Here are the same points, seen from different sides; a view may also be mirrored.
A view may leave some points out, and in a few views one point is out of place. Which views, in the order they come, and which point in each? Write none if none.

Scene 1 (6 views)
In the rows, 128 means zero.
panel a:
  j_969 111 118 130 181 121 77 137 137 137 136 133 103
  j_155 102 128 138 184 111 85 130 130 151 142 142 107
  j_404 118 112 131 168 115 66 141 119 116 132 130 110
  j_935 113 121 137 172 110 74 136 117 128 139 138 115
  j_248 103 130 141 181 106 85 129 123 149 144 144 112
  j_131 108 124 133 181 119 83 134 133 142 142 140 108
  j_420 116 118 138 166 104 67 137 106 116 134 135 117
  j_511 110 123 134 177 115 80 136 126 136 142 140 112
  j_814 111 120 144 166 93 65 132 99 121 131 134 115
  j_517 112 122 141 168 101 71 135 106 124 137 138 118
  j_357 108 120 135 178 112 76 133 126 138 135 134 105
  j_847 105 121 136 182 110 76 131 128 143 134 133 101
panel b:
  j_737 76 164 169 163 153 77 51 154 215 135 154 149
  j_517 72 148 169 167 143 68 59 153 212 135 127 161
  j_511 75 157 171 160 155 80 56 152 212 133 146 147
  j_935 72 153 171 163 149 76 58 153 213 135 135 152
  j_131 77 162 171 158 158 83 54 152 211 132 156 144
  j_420 68 150 170 168 142 72 60 156 217 140 118 157
  j_357 75 164 169 164 150 77 51 155 216 137 149 150
  j_847 76 167 167 166 150 75 49 156 217 138 156 152
  j_404 65 160 171 167 147 83 57 158 223 145 122 146
  j_155 81 161 169 159 156 75 52 150 208 128 166 151
  j_814 70 149 167 172 136 62 57 156 216 138 122 168
  j_248 81 155 169 160 153 70 55 149 205 126 160 157
panel c:
  j_511 146 149 115 148 120 100 92 99 150 142 143 132
  j_404 135 168 101 151 121 92 99 86 155 141 136 124
  j_155 160 136 123 149 117 104 93 106 146 139 144 132
  j_847 160 144 115 155 117 98 99 96 149 137 138 125
  j_248 151 136 123 149 115 109 95 106 142 141 145 129
  j_969 160 151 110 151 124 91 91 96 158 138 140 133
  j_517 127 157 111 150 112 106 103 94 141 144 140 119
  j_131 155 144 117 147 122 98 89 101 152 140 144 136
  j_935 136 156 111 149 118 102 97 95 147 143 141 126
  j_814 124 160 108 154 108 107 112 90 137 142 136 110
  j_420 124 165 105 152 114 101 104 89 145 144 137 118
  j_357 153 149 113 153 117 98 97 96 150 139 139 126
  j_737 156 146 115 152 119 98 96 98 150 138 140 128
panel d:
  j_935 113 127 123 119 122 141 131 141 145 119 124 120
  j_131 112 135 119 117 124 127 114 143 139 126 132 113
  j_969 109 131 117 113 128 125 111 149 145 125 130 124
  j_511 111 133 122 118 122 133 121 142 142 122 128 115
  j_404 106 120 124 115 124 140 130 148 156 113 117 133
  j_248 122 138 119 122 124 136 124 137 130 130 137 109
  j_814 123 121 125 123 124 156 151 138 144 119 120 132
  j_517 118 125 126 122 121 150 143 138 144 118 122 123
  j_737 116 132 117 117 128 131 119 145 139 128 133 122
  j_847 120 132 116 116 131 132 120 146 138 131 134 125
  j_420 113 120 126 120 122 150 143 141 151 114 116 130
  j_357 116 130 117 117 127 133 122 145 141 127 131 124
panel e:
  j_131 142 124 169 101 145 96 117 122 107 103 150 89
  j_969 144 129 170 89 144 98 116 129 104 109 149 85
  j_511 139 121 160 97 144 91 119 122 108 104 147 90
  j_155 140 116 172 107 143 97 114 113 111 105 155 86
  j_420 133 114 138 78 136 77 121 126 111 113 136 91
  j_357 140 118 164 90 140 92 115 123 109 111 149 85
  j_248 136 113 158 110 143 88 120 112 113 100 149 93
  j_847 141 117 170 90 139 96 112 120 109 114 152 82
  j_737 140 119 167 93 141 94 115 121 108 110 151 85
  j_935 136 117 151 90 140 85 120 123 110 108 142 91
  j_814 130 103 138 78 131 74 118 117 116 119 140 89
  j_404 139 126 147 73 140 84 120 135 106 113 137 89
  j_517 133 109 142 87 136 78 120 119 114 111 141 92
panel f:
  j_131 104 118 173 133 113 126 176 96 138 161 118 153
  j_357 107 124 175 137 113 127 180 85 141 156 119 161
  j_155 108 124 171 135 107 119 180 101 142 165 114 156
  j_737 108 124 173 136 113 124 181 89 140 158 118 159
  j_935 104 121 179 142 108 138 169 82 147 154 122 164
  j_420 111 132 181 150 104 137 174 68 153 148 122 177
  j_969 105 118 174 131 122 127 180 86 132 156 122 154
  j_511 104 118 175 137 110 132 172 90 142 159 120 157
  j_404 103 118 182 141 119 144 171 67 141 145 127 165
  j_517 106 126 182 149 101 141 166 77 155 152 122 171
  j_814 110 133 183 154 100 141 170 67 158 148 122 178
  j_248 109 127 172 139 101 122 176 100 149 165 114 159
Views that do not fit: panel e, panel f
  out of place in panel e: j_248
  out of place in panel f: j_420

Scene 2 (7 views)
panel a:
  j_634 158 146 115 131 113 97 141 135 133 124 154 141 96 108 132 161
  j_170 150 142 113 128 118 97 148 137 124 129 136 146 92 108 133 155
  j_694 161 141 115 119 124 91 138 142 124 126 138 145 92 105 136 158
  j_474 162 147 115 132 120 103 135 140 133 121 145 147 94 103 133 161
  j_173 152 150 112 128 120 99 134 140 132 127 142 142 96 100 138 150
  j_237 159 141 117 109 119 82 147 142 118 129 135 142 94 115 131 169
  j_220 149 143 115 114 125 97 135 143 121 132 137 146 92 104 135 157
  j_297 150 150 114 115 123 100 135 146 124 129 132 147 96 105 131 164
  j_849 160 143 116 120 124 103 139 147 120 125 126 155 91 111 125 175
panel b:
  j_237 151 159 145 83 156 114 169 90 94 110 172 107 81 109 123 71
  j_297 154 167 153 91 163 112 154 95 105 118 175 106 69 109 128 76
  j_136 150 168 151 86 159 114 160 94 104 112 175 109 73 108 119 72
  j_849 154 165 142 98 152 108 153 98 96 112 178 114 71 112 131 83
  j_173 160 169 162 84 165 110 157 88 117 115 162 110 62 105 128 80
  j_170 157 162 155 84 156 111 164 89 112 112 164 109 71 109 137 84
  j_474 163 169 156 89 159 109 152 89 106 109 161 117 61 101 127 85
panel c:
  j_170 156 168 103 133 141 148 138 103 135 133 166 97 104 156 107 129
  j_634 155 164 103 145 134 157 123 105 134 132 165 109 108 149 106 130
  j_474 158 168 100 144 139 158 127 100 124 135 166 107 99 152 113 134
  j_297 163 177 108 137 141 143 132 96 126 135 171 105 105 165 118 129
  j_849 168 184 105 134 136 146 139 92 123 127 158 103 96 159 121 125
  j_136 158 177 104 131 137 143 131 97 128 137 163 113 106 170 117 127
  j_694 154 171 100 132 137 150 131 100 130 137 162 109 104 165 113 129
  j_237 155 179 108 126 128 143 132 96 138 130 157 108 109 168 111 120
  j_173 155 165 102 141 145 152 129 103 129 141 176 105 105 159 110 136
  j_220 160 171 102 132 144 139 133 101 128 136 167 108 108 166 116 130
panel d:
  j_297 90 141 129 124 148 90 159 134 129 97 97 139 142 124 133 166
  j_173 103 151 130 128 153 101 159 136 130 100 98 129 140 121 126 163
  j_634 93 151 137 124 151 111 160 131 126 96 105 121 135 130 122 167
  j_237 72 138 121 119 141 101 152 126 131 103 107 134 136 124 134 168
  j_220 94 140 128 122 149 94 153 134 129 105 96 138 136 122 133 167
  j_136 81 142 128 122 145 93 154 133 132 106 98 138 138 122 133 163
  j_170 99 141 124 123 150 103 157 125 129 102 105 128 142 121 130 174
  j_474 95 151 143 124 153 100 163 131 129 99 101 124 144 126 127 166
  j_849 81 134 137 117 147 86 163 123 129 100 101 137 150 127 137 174
  j_694 87 146 131 122 148 98 154 131 133 108 101 131 140 121 131 165
panel e:
  j_170 53 77 101 143 106 92 109 106 102 112 100 123 131 117 104 111
  j_297 62 73 107 136 106 97 114 99 101 111 98 127 126 115 88 119
  j_849 63 73 102 135 103 96 104 103 115 116 86 128 132 115 83 117
  j_237 44 71 110 144 111 102 102 97 108 114 90 135 122 114 96 121
  j_694 51 72 110 141 111 97 114 101 110 114 100 122 129 111 97 117
  j_474 65 71 106 146 106 95 114 113 112 117 108 116 129 111 96 115
  j_220 56 70 110 133 109 96 118 99 101 110 97 127 127 113 97 114
  j_136 53 70 113 138 110 100 114 95 107 113 95 128 125 110 92 120
panel f:
  j_136 109 131 114 143 127 127 104 131 118 129 133 125 132 125 119 126
  j_170 95 144 115 142 130 130 104 126 118 127 139 118 117 128 115 136
  j_849 107 141 115 135 137 133 102 140 109 125 127 129 130 139 124 135
  j_694 106 134 114 140 129 129 109 127 119 129 136 120 126 123 120 132
  j_173 104 137 113 145 133 136 105 112 116 131 143 124 119 121 114 134
  j_634 96 146 116 138 129 137 105 114 111 132 133 117 124 112 123 139
  j_220 105 134 119 144 127 131 103 129 119 132 137 128 123 128 114 128
  j_474 105 140 114 136 136 140 109 117 110 132 135 123 122 121 123 141
  j_297 107 138 115 146 133 132 100 128 113 130 135 131 128 131 116 128
panel g:
  j_136 102 182 77 109 149 80 118 113 113 116 169 123 160 138 132 126
  j_220 103 179 82 110 145 86 122 117 120 117 168 120 162 134 135 131
  j_694 105 182 79 115 150 82 120 116 113 121 170 123 168 141 132 131
  j_849 107 175 71 119 146 93 123 113 101 107 166 129 153 139 129 131
  j_474 111 180 78 127 158 87 122 119 106 120 164 127 159 145 134 138
  j_170 103 174 81 117 146 91 131 117 116 125 174 121 167 138 126 139
  j_297 102 177 77 115 148 87 119 119 118 114 169 123 153 134 131 130
  j_173 103 181 84 123 152 85 120 126 126 128 171 121 164 136 131 137
  j_237 100 175 73 103 151 79 125 103 107 119 174 120 161 143 125 127
Views that do not fit: panel g
  out of place in panel g: j_474
